The rows of R fall into several groups, which share some directions, and each row is roughly a mix of its group's hidden directions.
R (146 x 10):
[[ -4  16   0  33   1 -20 -37  13  52 -17]
 [  3 -24   8 -18  31  38  17  24 -34  30]
 [ 27  -6  -8 -24  10  22 -47  41 -21  -5]
 [ 35 -32  -1 -37 -12  -6  -3  22 -42 -18]
 [-23  13  25   2 -36   5  16 -29  38  35]
 [  7  29  15  -8 -51 -29  -6  33 -23  10]
 [-15 -14  -5  29   1  55  -8 -20  34 -19]
 [-34   6  21  -9 -54  -5   9 -34  11 -17]
 [ 50 -24 -12 -28  -7  14 -23  32 -23  -7]
 [  9 -12 -35 -10  59 -27   6   1 -22  -7]
 [-61  12  10  21  10 -12 -11  -3  33  21]
 [-39  21  -7 -23 -36 -20 -36 -24   0  17]
 [-65   6  -5 -32  -4 -10   0 -18  20  14]
 [ -2   9  31  55 -18  22  24  -8  23 -15]
 [ -6  16  31  16 -37  22  37 -16  26  27]
 [ 38 -26 -16 -35   3   4  14 -18 -47   2]
 [ 11  -7 -22 -27  -1 -29  21 -18 -50  30]
 [ -7  45  52  17 -14   4 -19 -22  -1  16]
 [ -6 -17  13  29  41   0 -13  -9 -19  52]
 [  8 -31 -30 -14  46 -34 -22  11  -3 -20]
 [ 56   2  -9 -19 -13   1  15  12 -42 -21]
 [-31  -6 -21  12  -1 -30  -6 -44  35  26]
 [-19  17  15 -43 -22 -37  34  16   6  18]
 [  0  -5  22 -12 -25  21  -5  12 -22  63]
 [ 43  -2  36 -10  37 -22 -13  28   3  19]
 [-23  46  14  30 -17   7  -3  -1  45 -12]
 [-10  -5   8 -26  36  60  13  -6  -4  19]
 [-11  20  12  29   4  -4 -33   3  43 -43]
 [-13  20   2  14  22   9 -29   1  64  -3]
 [  2 -29 -25 -26  63   3   1   6 -12  -8]
 [ 21 -19  -1   7  34  19  34 -21 -35 -34]
 [ -4  12  -3  25  30  29 -12   7  34 -50]
 [-22 -11   1  20  47  27  26 -36  14 -15]
 [ 17 -15 -24 -19 -19   2  28  28 -49 -24]
 [ 40 -20  -1  -4   5  43  20 -44   7   8]
 [ 37 -17 -16  27  52  -9 -17 -21 -15   6]
 [ -9  39  13  -1 -52  23 -20   3 -29   5]
 [-27 -28  16   6 -53  12  -5 -15   0 -37]
 [-31  -6   0   4  30  24  10 -56  20  16]
 [ -7  -2 -19   9  51 -15  51  12 -16   0]
 [ 19 -15  21  11   0   0 -15 -44 -41 -37]
 [ -5  25  25   7 -47  -5   6 -28 -10 -43]
 [-12   5  23  11   5  64 -20 -17  27   6]
 [-29   3   3  18  26 -14 -47 -14  30  32]
 [  8 -37 -38  17  24  21 -14  11  10 -42]
 [-38   0  17  18  -7  21 -19 -25  53  -1]
 [ -1 -22   9 -16 -10 -31   8  -2  19  64]
 [ 37   5  -5 -21 -11   0  -8  51 -42   0]
 [-47  11  25  10 -41  -6  10 -22  29 -10]
 [ 12  24  34   1 -44  38  11  12   3  29]
 [ 27  -2 -48 -19  10  26  22  41   9   5]
 [-11  16  24  28 -44  -8 -18 -21  41   9]
 [ 19   1 -31   1  59  -7   4   5 -24  28]
 [-67   1  23  12 -10   2   8  -9  24  19]
 [-57  19  25  15 -20 -11 -16  -6  32   5]
 [ -5  34  27  31  12   1 -20 -17  50 -12]
 [ 23   5  28 -27 -13  30 -33  27  14  35]
 [-38  -1  -2  15  16 -13 -19 -56  27   4]
 [-37   3   7 -19  -7  -1  28 -38  28  39]
 [-12  -6  -5  41   5  41  37 -21  10 -29]
 [ 20 -16 -20  -7  37  28  22  27 -37 -21]
 [-21  11  43  13 -44  -1 -14 -22  25 -21]
 [ 29  28  23   3  19  -7 -16  25 -53 -14]
 [-39   7  14 -28 -50 -17  22 -19  10  -2]
 [-20  38 -12  23  33  -2   3 -15  32  38]
 [-41  30   6  23  15 -15   3 -40  20  27]
 [-35  20  34  21 -33  -3 -10 -28  33  -6]
 [-31  37  17  33 -15  12  -5 -13  45   5]
 [-15 -36 -30   6  39  27 -11 -15  26 -24]
 [-29  14   5  28  18  11 -21  14  58  -9]
 [-11  -5  -7 -21   6 -14  51  33 -43  -6]
 [  5 -34   9 -11  14  -1  31 -49 -13  35]
 [ 23   3  -5 -40 -24 -10 -30  41 -21  23]
 [ 32  16 -13 -32  10   1 -32  46  -1 -25]
 [ 41  16 -20  15  15 -34 -34  24  10 -23]
 [ -2   8 -29 -28  14 -13 -22 -26 -21  51]
 [ 14 -19 -21 -12  46 -20  12   0 -49  11]
 [-12 -35 -31  17  23  35  25 -11  22 -27]
 [  9 -13  -6  14 -19   3   4  53 -40 -33]
 [ -8   7  -3  52  27  18 -10 -47   1 -14]
 [-59   7  28   5 -22   8   9 -33  14  -2]
 [ 17  -3 -21 -25  37 -13  -8  24  -7 -52]
 [ 23  -8  -6 -39   1 -25  -5 -18 -55  12]
 [  8  24  18  30  16  22 -36  -9  44 -19]
 [ 17 -24 -19 -28  33  28 -40  29  -8  -7]
 [ 40   3  -4  -8 -11  -6 -27  50 -34 -11]
 [-27  13  29   9 -45   3   9 -34  20 -30]
 [  1  13  18  17 -10  28 -33   9  51 -31]
 [ -8 -18   5 -50 -28 -29  25  -1 -34  -6]
 [  6  16  15  36 -10   4 -23  19  45 -39]
 [ 10  11  23  13  34   4  12 -50  37 -15]
 [-42 -29 -29  27  35  -4  -4   6  -8  28]
 [-31  23   9  38  10  21 -16   5  48 -17]
 [  4  -7 -13  31  10 -43  -8 -34  -9  44]
 [-23  38  25  -3  -8 -35 -43  17 -19  -2]
 [  6 -23 -10 -27 -12   2  31 -33 -41  33]
 [ 10  24  28  22 -15  18  59  -1 -19   7]
 [  8 -16 -28 -32 -29  -9  17  31 -44  10]
 [-32  -9   3  20  20  19 -21 -24  55   4]
 [-29 -40 -14 -12  12 -30   3  44 -19  18]
 [ 46 -16 -18  10  45  13  -4  21 -28 -11]
 [ 13   1  35  24  20  11  56 -11  19  13]
 [ 28  11 -16  21  62   2  -9  17  -3  24]
 [-34  17 -14 -21  43 -20 -12 -12  40  -5]
 [ 18  17 -17   8  14 -19 -44  14  41 -32]
 [ -4  23 -14   5 -24   4 -31  56  28  -7]
 [ 22 -22  -3 -13 -23   9  22 -19 -60  14]
 [ 11 -23   1 -46 -16 -23  26   8 -42 -16]
 [  4  -9 -28 -49 -12 -23   7   7 -44  19]
 [ 11  -8 -30 -34 -21 -17  19  42 -33 -13]
 [ 22 -44  -6 -10 -17  13  -6   0 -41 -40]
 [ 32  -8   5 -21 -22  14  23  24 -47  30]
 [  7   8 -17  -9  36  -2 -18  38  24 -47]
 [ -6   4  19  13 -39 -20   5  19  31  50]
 [-21  31 -35 -22  -7  -2  -5  36  41 -14]
 [ 26   3  -6  13  -9  12  51  29 -40 -15]
 [ 21  12   8   8  28 -12 -42  31  31 -34]
 [ 21 -12  25  34  -2  38   1 -41 -29  -6]
 [-11 -23 -31 -18  31 -11  50 -17 -22  -8]
 [-12  -9 -20  -5  36 -15 -58  -9  -6 -28]
 [  8  10   1  13  -2  16 -32 -20  48 -45]
 [ 38   4  27  12  14  -1 -59 -12 -13   6]
 [-20  -4  29  19  27  -6 -41 -34   9  33]
 [-19 -34   6   1  37  10  23 -49  -2  20]
 [ 31 -16 -26  27  50  21  -3  21 -15  -7]
 [ 35 -17 -13 -16  27   1  15  18 -51  24]
 [ 10   1   3 -27 -15  26 -62  23   6  14]
 [ 28 -10 -13 -48   4 -17  -9  35 -24  28]
 [ 37  -4 -14 -16   4 -13 -20  55  11 -27]
 [-34  18  21  27  12  -8  10 -20  54   9]
 [ 32 -19  -7 -17  30  14  22  21 -50  11]
 [ 56  18  27 -16   9  -9  17   3 -18 -33]
 [ 12 -35 -22 -46 -26  -1   9  14 -36 -10]
 [-29  22  34  15 -35 -12 -18 -43 -11  10]
 [-22  -1  19  -3  18 -13  -3 -54  12  44]
 [ 25 -10 -16 -47  11 -22  -2  -1 -47  20]
 [ 27 -27 -32  -5  26  16  10  37 -27 -28]
 [ -7  -1   1 -53 -15 -36   2 -13 -32  27]
 [ 35 -41 -19  -6   2  21 -20   6 -40 -24]
 [ 32 -13 -23 -34 -32   0  28   8 -39   8]
 [-21 -33  -4   3  27  18  42 -41 -16   1]
 [ 22  -2  38  26   6  35 -17  43 -12  15]
 [ 42  12 -19 -51   8 -11  -4   6 -24  26]
 [ 10  22  -2  17 -11 -38 -11 -45 -11 -41]
 [ 37   6 -10  36 -13  -8 -17 -15  40 -34]
 [ 38  16  43  21  -7 -13  40  19  -2  15]]
Here is one row of each group, with its name. Which group are the others in?
[-39  -3 -16  -6  20 -44   1 -24 -11  38]  C
[ 15  -4   1 -21 -34  -6   3 -20 -51  38]  S
[ 17 -17   4  17 -13  29 -23  54  29 -13]  Z
[ -3  -6 -32  41 -16  10  15   0 -17 -52]  J

[-56   6  23  23 -13  -3  -9 -10  33  25]  C
[ -1  17  38  28  -9   4 -10 -47  19  32]  S
[ 14  10 -25  10 -12 -19 -27  17  60 -10]  C
[-52   4  19  -8 -45 -15  -2  -6  26  15]  Z
[-28  31  22  32 -18   9   0 -24  45  -8]  Z
[ 56   7   7  20 -18 -13  11  17 -41 -12]  C
[-50 -11  10  -1  -9  14   3  -8  25  51]  C
[-30 -10  -2   1  28 -28  53  29  -7   3]  Z
[ 15  -4  19 -46 -16 -32  24  -8 -39 -15]  Z
[ 18  23   0 -33 -50 -24  -4  11 -33  12]  C
[-51  -5   0  39   5  30 -25  15  21  10]  S
[ 45  11  24  -1 -26  17  14  45 -16  14]  J
